In the data rows, 128 means zero.
Here are some points, each followed by its number:
[ 99 101 100 195 100 169 102 100 100 100 178  99  99] 0
[ 99 206  99 102 166 100 195 140 100 100 168  99  99] 1
[148 101 137 147 100 149 102 118 159 117  99 127 129] 2
[108 154 115 102 155 100 148 110 147 117  99 119 108] 3
[ 99 142 129 102 160 100 176 123 194 100  99 170 164] 4
[144 127 154 102 121 110 110 100 166 117  99 167 133] 5
[ 99 110 112 102 121 100 120 100 142 100  99 152 158] 6
[ 99 126 131 102 141 100 134 100 133 123  99 156 164] 7
[ 99 106  99 102 138 100 136 100 100 100  99 156 183] 8
[ 99 146 133 102 164 100 161 148 154 110  99 160 155] 9
[ 99 127 153 102 162 100 152 144 169 125  99 154 163] 10
[ 99 142 164 102 154 100 135 105 143 141  99 172 139] 11
[ 99 114  99 102 143 100 136 117 143 112  99 168 159] 12
[ 99 132 167 102 169 100 156 154 178 156  99 160 182] 13
[107 185  99 102 177 102 185 100 162 149  99 167 197] 14
[ 99 207 101 102 217 100 204 115 203 164  99 187 184] 15
[ 99 200  99 102 202 100 202 100 166 100  99 160 158] 16
[124 213  99 102 186 100 196 115 220 100  99 169 153] 17
[136 101 164 161 100 152 102 162 111 100 161  99  99] 18
[183 101 177 171 102 172 102 118 100 100 181  99  99] 19
[131 101 207 141 101 114 102 139 106 121 138 104 105] 20
New points follow, each followed by the numbers of its three nearest points above by angle, seen from the average point of the numbered points, nearest first.
[166 121 117 102 100 129 102 100 100 153  99 200 146] >> 5 2 7
[ 99 101 106 164 100 140 102 100 101 154 124  99  99] >> 0 18 2
[115 101 189 117 100 109 102 200 145 114 116  99  99] >> 20 18 2
[ 99 139  99 102 166 100 148 100 118 102  99 138 152] >> 8 12 7
[ 99 174  99 102 160 100 189 128 100 156  99 171 190] >> 14 15 16
[157 101 110 102 116 137 102 112 100 100 171  99  99] >> 19 18 0
[ 99 138 151 102 165 100 165 120 100 118 156  99 120] >> 1 20 18
[112 101 109 150 100 129 102 125 116 100 160  99  99] >> 0 18 19
[ 99 119  99 102 141 100 159 100 100 126  99 114 188] >> 8 7 6
[ 99 194  99 102 166 100 201 115 100 100 166  99  99] >> 1 3 16
[169 117 171 111 162 168 106 145 123 120 171  99  99] >> 19 18 20
[193 118 131 117 100 140 102 136 116 111 145  99  99] >> 19 18 2
[161 111 162 177 100 157 102 176 238 223  99 142 116] >> 2 5 18
[131 188  99 102 122 100 152 104 115 142  99 151 149] >> 14 1 3
[110 148 102 102 141 110 145 100 100 150  99 141 163] >> 8 7 14
[111 202 110 102 179 100 189 194 109 115 131  99  99] >> 1 3 9
